Small tables with named rows and columns. After each table, cells are looked up by row and column.

rutega.csv
,kuz,zazubu,gobapip,nev,tib,rul,pif,nar
numisu,-0.04,-0.14,-0.21,-0.32,0.00,-0.09,-0.13,-0.28
lesural,-0.09,-0.13,-0.50,-0.70,0.00,-0.30,-0.11,-0.25
sazagif,-0.04,-0.35,0.01,0.35,-0.12,-0.86,0.13,0.39
zuroda,0.05,-0.05,-0.42,-0.39,-0.35,-0.17,-0.06,-0.22
voz,0.19,0.08,0.19,0.54,-0.75,-0.53,0.00,0.13
tudi,-0.47,-0.41,-0.54,-0.19,-0.21,-0.70,0.26,0.08
dapota,-0.07,-0.09,-0.35,-0.37,-0.21,-0.13,0.09,-0.28
kot,-0.11,-0.03,-0.54,-0.52,-0.15,-0.26,-0.29,-0.28
robali,-0.03,-0.13,-0.49,-0.53,-0.35,-0.08,-0.23,-0.28

rul of lesural: -0.30
tib of dapota: -0.21
kuz of kot: -0.11
gobapip of dapota: -0.35
zazubu of tudi: -0.41
nev of lesural: -0.70
kuz of tudi: -0.47
pif of kot: -0.29
nar of sazagif: 0.39
rul of tudi: -0.70
gobapip of numisu: -0.21
pif of sazagif: 0.13
tib of zuroda: -0.35
nev of numisu: -0.32
nar of lesural: -0.25
Row with the largest pif: tudi

Table volun
,daluguk,gufafis,tivesi,kam,vitev,sosos,nuv,rorisor,ses
bikelog,206,72,126,124,137,196,37,128,125
fot,151,125,115,131,110,172,90,150,130
pemaz,134,166,121,146,102,143,152,118,118
pegu,97,189,113,134,88,120,164,126,118
lud,139,103,118,168,137,128,102,114,122
nutaso,136,156,132,135,133,126,170,110,120
gibufed,149,159,122,119,105,162,124,126,121
fenu,141,83,128,100,155,138,109,155,134

gibufed, daluguk: 149
bikelog, nuv: 37
gibufed, ses: 121
bikelog, tivesi: 126
bikelog, sosos: 196
lud, daluguk: 139
gibufed, kam: 119
pemaz, kam: 146
gibufed, sosos: 162
bikelog, vitev: 137
Which row has the largest sosos? bikelog

deni
fields: givuta, non, ruka, mut, batusu, seb, ratate, vuteso
tob: [146, 168, 145, 119, 129, 127, 125, 125]
bekasu: [53, 31, 72, 98, 116, 88, 68, 140]
berivat: [139, 131, 135, 141, 152, 148, 134, 123]
ran: [155, 152, 105, 156, 156, 150, 144, 133]
pid: [133, 129, 123, 130, 135, 127, 129, 139]
malimi: [117, 214, 68, 122, 123, 150, 112, 102]
nizam: [131, 128, 133, 127, 132, 127, 132, 142]
faduv: [131, 165, 253, 136, 98, 131, 107, 92]
nilomu: [112, 103, 123, 127, 124, 116, 116, 143]

malimi, mut -> 122
ran, seb -> 150
faduv, seb -> 131
nizam, mut -> 127
pid, ruka -> 123
nizam, ratate -> 132
nizam, non -> 128
malimi, givuta -> 117
nilomu, vuteso -> 143
faduv, ratate -> 107
nizam, vuteso -> 142
nilomu, mut -> 127
bekasu, ruka -> 72
faduv, non -> 165
bekasu, non -> 31
berivat, ruka -> 135
nilomu, ratate -> 116
tob, seb -> 127
faduv, vuteso -> 92
bekasu, ratate -> 68
Which row has the largest non? malimi

tup =
	rof	vifeno	movo	pepumar	mera	seture
ros	5094	3217	2860	2789	3013	1701
gali	3681	3949	3737	5066	4105	3320
kotagu	7868	4073	4454	4842	5751	3646
vifefot	7754	3971	4821	7342	6133	5059
giku	3964	2940	3553	7305	1414	6029
ret	7926	4200	4957	6552	6095	5006
bemuvun	4774	3505	3029	2773	3602	1543
rara	3536	4099	4612	7645	3086	6806
gek	4337	3738	3596	4742	3897	3167
tadag	7279	3481	3800	5259	5544	2703

giku, seture => 6029
bemuvun, movo => 3029
ret, seture => 5006
rara, rof => 3536
gek, pepumar => 4742
giku, vifeno => 2940
rara, mera => 3086
ret, pepumar => 6552
vifefot, rof => 7754
vifefot, vifeno => 3971
ret, vifeno => 4200
gek, movo => 3596
kotagu, movo => 4454
gali, mera => 4105
kotagu, rof => 7868
Which row has the largest rof? ret

Table fot
         depo  zenek  kur  tazeg
kinirez   115    124  118    123
seb       122    126  123    125
pel       122    114  165    142
gedered   226     73  128     92
gudibep   126    232   62     59
kub       137    163  115    119
det       161    211  104     89
sab       137    113  119    100
diluf     138    120  129    120
fumad     140    137  115    123
kenasok   136    138  115    117

zenek of kenasok = 138
kur of gedered = 128
zenek of kinirez = 124
kur of det = 104
zenek of kub = 163
tazeg of pel = 142
tazeg of kub = 119
tazeg of seb = 125
zenek of det = 211
depo of kub = 137

rumuke =
,linudip,reg,fiko,mozopek,doz
viv,567,310,474,640,481
vuk,653,279,119,178,150
kam,112,460,498,527,476
pazim,808,49,160,284,198
zar,240,303,300,295,296
lused,450,128,112,103,131
pageda,154,424,458,485,441

What is the linudip of pazim in rumuke?
808
What is the fiko of zar in rumuke?
300
What is the doz of kam in rumuke?
476
What is the reg of vuk in rumuke?
279
What is the mozopek of lused in rumuke?
103
What is the linudip of kam in rumuke?
112
What is the reg of viv in rumuke?
310
What is the reg of zar in rumuke?
303
What is the mozopek of vuk in rumuke?
178
What is the fiko of pageda in rumuke?
458
What is the fiko of viv in rumuke?
474
What is the fiko of pazim in rumuke?
160

